Each path below is one point turned by a fixed rotation once a step. After each direction that follows a path, write how fast that rotation turns it, in deg/step (0 if it stays still).
Each turn is a multiple of 5 degrees from 10 to 175, or 0.
Each row of a path follows its step; steps can be skipped.

step 1: [ 0.40 -0.82  1.32 -0.09  1.28 -0.35  1.90 -1.11  0.85  0.38 -2.38  1.44
  0.74  0.00 -1.13  2.35 -0.03  3.97  0.53 -1.55  0.58 -0.37  0.98 -0.44
 -1.76  0.15  0.70 -0.90 -0.21 -1.28  1.31  0.69 -2.67]
step 2: [-0.07 -0.93 -0.56 -2.06 -0.71  0.61  0.31  1.10  2.01 -1.20 -2.43  0.79
 -2.55  0.51 -1.08 -0.46  2.27 -2.07 -0.62 -0.08 -1.04 -0.10  0.73  3.57
 -0.50 -0.11 -0.16 -0.70 -0.46 -1.10  2.31 -0.55  1.21]
step 4: [ 1.33  0.10  1.61 -0.65  1.84  1.99 -2.11  2.05 -0.42 -0.25 -1.55 -2.10
 -0.07  0.17  0.82  0.85  0.40 -0.19  1.56  1.27  0.65 -3.31  0.34 -3.03
 -0.69 -0.70  0.84 -0.55 -0.86  1.28 -0.27  1.22 -0.08]
step 5: [-0.81 -1.21 -0.66 -0.78 -1.56 -2.01  0.02 -0.22  0.71 -3.17  2.12 -1.27
 -0.04  1.14 -1.16  0.26 -1.36 -0.30  2.58  0.19 -1.23 -1.03  0.24  0.01
  1.41 -1.08 -1.20  0.28  1.91  2.38  1.39  0.72  1.98]
step 6: [ 0.66  2.19 -3.12  1.21  2.50  0.44  1.42 -2.21  0.13 -2.28  0.55 -1.17
  3.02 -2.70  1.06 -0.54 -0.17  0.22 -0.42 -1.29  0.18  0.45 -0.76  0.19
 -0.36  0.42 -1.32  0.44 -0.22  0.83  0.13 -0.73 -0.44]
step 7: [-1.12 -1.34  1.55 -2.15  2.20  0.75 -1.70 -0.23 -1.76 -1.04 -0.30  3.21
  2.20 -0.36  0.27 -0.56 -0.70  1.77  1.41 -1.16 -0.73 -1.29 -0.61  1.18
  0.41  0.33  1.20 -0.70 -1.25 -2.27 -0.42 -1.37 -0.07]
step 8: [-0.46  0.86  2.04  0.23 -0.05  0.69 -0.59  0.74 -1.08 -0.74  2.13  1.41
 -1.03  1.44 -0.35  2.84  0.50 -1.37 -2.06 -0.14 -0.54  1.76  0.55  2.53
  0.13  1.30 -2.09  2.27 -0.83 -0.50  1.79  0.73  1.87]
step 9: [-0.73  0.55  1.12  3.50  0.03  0.21  1.78 -1.30 -0.95  1.57 -0.16 -1.80
 -1.09  0.43 -2.13 -0.63  0.19  0.04  0.54 -1.13 -1.04 -0.33 -0.77 -1.89
 -2.12  3.02 -0.02  0.09 -1.92 -1.27  0.70  0.22 -1.63]
step 11: [-1.22 -1.15  1.81  0.27 -1.30 -0.72  1.02  0.49  0.35 -1.84  2.19 -1.25
  1.05 -0.15 -0.51 -2.36  0.63 -1.74 -3.20 -0.99 -0.02  1.32  0.87 -1.00
  1.01 -1.63  1.52  0.94  2.22  1.92 -0.84  0.20  0.57]
step 13: [ 0.30 -1.34 -0.92 -0.54 -1.86 -0.58 -1.64  1.17  0.56 -1.10  1.57  2.05
  0.25  1.24  1.50  2.59 -1.28  1.92  2.69 -0.04 -2.40  1.30 -1.12 -0.06
  0.77 -0.89  1.39  0.82 -0.01  0.22 -0.46 -0.99 -2.05]
Directions:
[ 0.25  0.11  0.46  0.01 -0.07  0.14 -0.02 -0.35  0.11  0.25  0.58 -0.56
 -1.15 -0.67 -0.15 -0.60  0.34  0.24  0.66 -0.77  1.01 -0.57 -0.18 -0.39
  0.52 -0.78 -0.24  0.70  0.02  0.49 -0.23 -0.36  0.33] : 60
[-0.20 -0.17  0.37 -0.06  0.59  0.35 -0.08  0.07  0.38  0.30 -0.22  0.35
 -0.13 -0.58  0.74 -0.07 -0.34  0.25  0.36 -0.61  0.09  1.03 -0.73  0.11
  0.62  0.71  0.36 -0.45  0.84  0.62  1.16  0.11  0.11] : 60
[-0.60 -0.37  0.04  0.83  0.15  0.03 -0.69  0.08  0.35  0.54  0.36 -0.26
  0.45 -0.11  0.17 -0.33 -0.59 -0.33  0.15 -0.22  0.83  0.06  0.44  0.60
 -0.98 -0.19 -0.80 -0.69 -0.46  0.54  0.13 -0.43 -0.87] : 125
[ 0.25 -0.38  0.11 -0.65 -0.20  0.26 -0.65  0.26 -0.23  0.74  0.26  0.22
  0.21  0.55  0.46 -0.04  0.54  0.55  0.20 -0.32 -1.05 -0.52  0.72  0.29
 -0.35 -1.07  0.33  0.15  0.21  0.28  1.04 -0.35  0.12] : 125
[ 0.04  1.12 -0.53  0.10 -0.43 -0.49 -0.43 -0.49 -0.58  1.14 -0.62  0.16
  0.05  0.69 -0.08  0.10 -0.09 -0.08  0.09 -0.16  0.65  0.09  0.49  0.46
  0.62  0.16  0.60 -0.57  0.41  0.52 -0.57 -0.20  0.46] : 0
[ 1.15  0.03  0.04 -0.23  0.19  0.00  0.39 -0.36 -0.51 -0.32  0.99  0.46
 -0.06  0.78  0.43 -0.75 -0.12  0.27  0.33  0.03  0.75  0.48  0.73 -0.18
 -0.03  0.65 -0.29 -0.43 -0.41 -0.78  0.56 -0.16  0.19] : 45
[-0.02  0.64  0.36 -0.47 -0.04 -0.65 -0.49 -1.35 -0.36 -0.03  0.45  0.13
  0.25 -0.38  0.60  0.13 -0.56 -0.11  0.21  0.45  0.02 -0.24 -1.17  0.53
 -0.92 -0.37  0.16  0.31 -0.07 -0.31  0.23  0.45  0.28] : 45

step 0: [-0.78  0.82 -0.28 -0.96  0.07 -0.11 -0.88  1.12 -0.87 -0.97  0.03  0.40
  0.39  0.69 -0.07  1.61 -1.19 -1.65  1.67 -2.57  0.11 -0.80  0.54 -1.07
  1.25  2.71 -0.03 -0.67  0.48 -1.57  1.33  2.56  1.70]
step 1: [ 0.15 -0.91  0.81  1.27 -2.75  1.13  0.21  0.21  2.80  1.13  0.28  1.22
 -0.61  0.50 -0.52  0.24 -0.36  1.66  2.38  1.31 -0.29  0.72  0.70  0.11
 -1.02  1.56  0.18 -0.38 -1.29 -0.02 -1.59  0.38 -2.24]
step 2: [ 2.75  1.43  0.74 -1.02  0.24 -2.61  0.89  0.25 -1.96 -0.20 -0.15 -1.12
 -2.44 -0.17  0.18  0.80  0.38 -0.39 -0.13  0.87 -1.73  0.99  0.66 -0.94
  0.47  1.53  0.29  0.11  1.17 -1.04  1.38  2.19  0.07]
step 6: [-0.72 -1.44  0.37  0.47 -1.47  0.57  2.12  1.61 -0.16  1.36 -1.00  0.86
 -0.31  1.01  0.10 -0.11 -2.40  0.26  0.50  0.46  0.12  0.04  0.57  0.08
 -1.19 -1.15  0.92 -1.87  2.33  1.94  1.22 -2.23 -0.67]
step 7: [-0.20 -1.21 -0.11 -0.98  1.00 -1.50  0.72 -1.68 -1.63  0.37 -1.51  1.36
 -0.88 -1.19 -1.08 -0.68 -0.40 -0.09  0.34 -1.20 -0.10  1.38  1.69 -0.31
  2.60 -1.03  0.70  1.29 -1.24  1.33 -0.65  2.45  1.33]
step 11: [ 2.22  1.22  1.26  2.25  0.65  1.44 -0.82  0.34 -1.84 -0.49 -0.84 -1.50
 -0.79  1.50 -1.75  0.73 -0.82 -0.77  1.44  0.33  0.38 -0.75 -0.66 -0.45
 -1.06 -0.90  1.38  0.83  1.25  1.44  1.72  0.07 -1.57]
step 12: [ 1.14 -0.15  1.62  0.09 -1.12 -0.18  0.75 -0.68  0.12  0.18 -0.10  0.57
 -0.57 -3.79  0.79 -1.19 -0.03  1.02 -0.63 -0.67  1.85  0.31 -1.43 -1.64
 -0.57 -0.94  0.31  1.61 -2.66 -1.08 -0.27 -0.64  1.48]
step 13: [-0.79 -0.41  0.78 -0.51 -0.76  2.22  0.50  0.23 -2.01  1.19  1.52 -2.30
  1.35  0.71 -0.39  0.09 -0.50 -2.76  0.19  1.68  1.13  0.21 -0.80  1.23
 -0.02  0.29 -0.08  1.51  1.94 -0.13  1.80  0.51  0.82]
step 14: [ 1.50 -1.30 -0.21  0.62 -0.94 -0.75  0.67 -1.58  1.84  1.23 -0.30  1.88
  2.11 -1.55 -0.23  2.23  1.43  1.12 -0.02 -2.07  2.03  0.54  0.66  0.36
 -0.81 -0.21  0.91 -0.14 -0.17  1.29  1.56 -0.59  0.64]
step 15: [-0.48 -0.76 -0.03 -2.46  0.10 -1.01  2.70 -0.84 -0.64  2.24  0.05 -0.55
 -0.35  1.03  0.27 -1.13 -0.79 -0.81  0.25  1.47 -1.07 -0.54  0.99  0.53
  1.32 -0.24 -2.69  1.58 -0.13  0.10  1.27 -1.59 -1.13]
Directions:
[ 0.66  0.88 -0.01 -0.31 -0.47  0.51  0.43 -0.52  0.88 -0.15 -0.89 -0.43
  0.06 -0.36 -0.18  0.32  0.05 -0.05  0.31  1.01  0.14 -0.07  0.30  0.68
  0.19  0.21  0.48  0.25  0.04 -0.72  0.60 -0.33  0.80] : 35
[ 0.07  0.24 -0.60  0.12 -0.76 -0.25 -0.58 -0.46 -0.42 -1.05 -0.49  0.20
  0.46  0.20 -0.33 -0.31 -0.28  0.42 -0.10 -0.84  0.17 -0.23 -0.16 -0.19
 -0.60  0.93  0.01 -0.03  0.36  0.36  1.03 -0.82 -0.20] : 130
[-0.04 -0.10  0.26  0.05 -0.79  0.11  0.14 -0.12  0.71  0.21  0.51  0.12
  1.08  1.21  0.04  0.96  0.32 -0.73 -0.20 -0.93 -0.03  0.19  0.27  0.26
 -0.23  0.14 -0.45 -0.35 -0.01 -0.79 -0.30 -0.07  0.23] : 80
[-1.36  0.63  0.84 -0.01 -0.67  0.21 -0.02  0.74  0.46 -0.57 -0.29  0.25
 -0.40 -0.40  0.41 -0.13  0.91  0.02  0.05 -0.29  0.22  0.39 -0.16  0.52
 -0.05 -0.04 -0.40  0.63  0.43  0.16  0.41  0.55 -0.39] : 90
[ 0.38 -0.41  0.06 -0.53 -0.32  0.87 -0.36 -0.28  0.62  0.25  0.35 -0.66
 -0.52  0.72 -0.13 -0.35  0.17  1.03  0.20 -0.44  0.32 -0.33 -0.03  0.27
 -0.42 -0.51  0.70 -0.08  1.19  0.44 -0.40  0.30 -0.10] : 145
[-0.09 -0.18  0.59 -0.86 -0.88 -0.83 -0.54 -0.06 -0.86 -0.43  0.58 -0.23
  0.29  0.05 -0.26 -0.67  0.13  0.04  0.24  0.52  0.25  0.07  0.82  0.94
 -0.01 -0.39  0.47 -0.22 -0.74 -0.27 -0.31 -0.14 -0.23] : 130
[ 0.57  0.18  0.45 -0.09 -0.18 -0.94  0.81 -0.11  0.63  0.09  0.06 -0.19
 -0.46  0.11 -0.07 -0.41 -0.11  0.31 -0.84 -0.88 -0.28  0.86 -0.51  0.28
  0.61  0.46  0.64  0.61 -0.52  0.48 -0.43 -0.44  0.08] : 140

step 0: [ 0.32  4.15 -0.79 -0.47 -3.35 -0.03 -2.66 -1.05 -1.19  0.02 -0.56 -0.78
 -2.44  0.56  0.30  1.07  0.73 -0.04 -0.85 -0.45 -0.31  1.58 -0.74 -0.86
 -0.30  1.07  0.73 -0.77 -1.46 -1.06  1.98  0.39  1.78]
step 2: [ 0.25  0.20  1.88  0.35 -0.96  2.28  0.20 -0.42  0.65 -0.05  2.06 -0.68
 -0.22  0.28 -2.46  1.19 -0.42 -1.39  0.87  3.71 -0.65  0.23 -3.32 -0.11
  2.14 -2.89 -0.30 -1.21  0.37 -0.23 -0.04 -0.46  1.10]
step 4: [-0.44 -0.53 -0.10 -0.43  0.83  2.22 -1.73  0.92  1.32  0.81  0.28  1.33
  3.34  2.30  0.53 -3.69  0.75  0.10 -0.07 -0.81 -1.65 -0.74  0.75 -2.03
  1.43 -0.22  0.47 -0.97  1.44  0.31  0.55 -2.37  0.51]
step 5: [ 0.44  1.26  1.92  0.70 -2.84  1.99 -1.30  0.08  0.10 -3.20 -1.66  0.29
  0.04  0.76  0.21  1.12  0.38 -0.17 -0.49  2.18 -1.98 -0.80  1.28 -0.46
  1.24  0.80  1.79  0.13 -1.20 -0.56  0.39 -0.95  3.37]
step 6: [ 0.26  2.04  0.48 -1.87 -1.53 -3.11  0.14  1.85 -0.45  0.47 -0.77  0.95
 -1.58 -1.02 -0.04 -1.19  2.70 -1.27 -0.29  0.76 -1.67  1.14  1.41 -1.10
  0.14  1.58  1.66  1.21  2.32 -2.16 -0.92 -0.96 -0.86]
step 8: [-0.97  0.43  0.64 -1.44 -3.16  0.46 -0.75 -1.50 -1.96 -1.42 -1.38 -1.08
 -0.77 -0.49 -1.98  0.54  1.26 -0.22 -2.12 -0.39 -0.74  0.73 -2.72  1.63
 -0.92 -0.68 -0.11 -0.37  1.93  1.58  1.72  1.18  2.40]
step 9: [-1.70 -1.42  1.17 -2.42  0.70 -1.54 -1.43 -0.01 -0.64  0.38  0.90 -0.12
  2.54 -1.24  0.57 -3.36  1.24 -0.10 -2.09 -0.30  0.56  0.84 -1.78 -2.15
  1.86 -1.33  0.90  1.66  1.95 -0.49  0.04 -0.13 -0.15]
step 12: [-1.34 -0.23 -1.55 -0.86 -1.05 -0.95  0.32  3.14 -0.38  0.75 -0.82 -0.96
  2.70  2.14  1.49 -0.96 -0.44  0.90  0.29  0.61  0.45  2.51  2.97 -1.18
  0.75 -1.06  0.27  0.47  1.59  0.28  0.82 -2.93 -0.02]
step 13: [-0.43  0.08  0.80  0.11 -2.93  1.02 -0.52 -0.58  1.07 -1.23 -3.45 -1.23
 -1.34  0.38  1.10  1.20 -1.50  0.21 -1.55  0.82  0.98  0.31  1.56  3.05
 -0.41 -1.56  2.52 -0.64  2.05 -0.28  0.30  0.23  1.54]
step 15: [-0.71 -1.16  2.84 -1.69 -0.34  0.01  0.06  1.13  1.56 -1.80  1.03 -1.48
 -0.07  0.94 -0.84 -0.44 -2.07  1.54 -0.30  0.06  1.91  2.45 -0.76  0.03
  1.54 -1.52 -2.54  0.64  0.61  1.90 -0.21 -1.72 -2.34]
Directions:
[ 0.62  0.73  0.01  0.31  0.48  0.05  0.20 -0.23  0.58 -0.95 -0.55 -0.78
 -0.43  0.32  0.60  0.64 -0.20  0.28 -0.01  0.62  0.47 -0.71 -0.75 -0.37
  0.01 -0.26 -0.17 -0.41  0.48  0.57  0.23 -0.50  0.64] : 135
[ 0.05 -0.11 -0.17  0.72  0.28  0.71  0.11  0.72 -0.68 -0.85 -0.49  0.49
  0.93  0.08  0.97 -0.10  0.31 -0.56  0.23 -0.52 -0.41 -0.39 -0.64  0.24
  0.54  0.24 -0.11  0.22 -0.45 -0.22 -0.36 -0.58 -0.47] : 55
[-0.25  0.03 -0.67 -0.77 -0.01 -0.91 -0.25 -0.13 -0.03 -0.08  0.11  0.41
  0.56 -0.32 -0.07 -0.18  0.03 -0.09  0.20 -0.11  0.26 -1.24  0.30 -0.93
 -0.56 -0.69 -0.49  0.12  0.42 -0.25 -0.11 -0.95 -0.73] : 135
[ 0.37 -0.21  1.18 -0.04 -0.04 -0.32 -0.06  0.34  1.07 -0.54  0.53  0.48
 -0.32 -0.90  0.26  0.50 -0.13 -0.77  0.26  0.59  0.18 -0.19 -0.10 -0.42
  0.16  0.19  0.62  0.65 -0.17 -0.64 -0.38  0.37 -0.38] : 85
[-0.51  0.55  0.26 -0.48  0.09  0.21  0.83 -0.13 -0.01  0.25  0.56  0.20
 -0.37  0.24  0.32  1.06  0.36  0.96 -0.25 -0.37 -0.35 -0.41  0.33  0.10
  1.03  0.33 -0.51  0.48  0.15 -0.95  0.46 -0.33 -0.03] : 70
[-0.23 -0.19 -0.52  0.23 -0.29 -0.40  0.74 -0.08  0.96  0.32 -0.74  1.04
  0.79  0.01 -0.44  0.52 -0.26 -0.22 -0.98 -0.05  0.26  0.33 -0.90  0.11
  0.32 -0.30 -0.33 -0.45  0.32 -0.31 -0.14  0.46  0.16] : 65
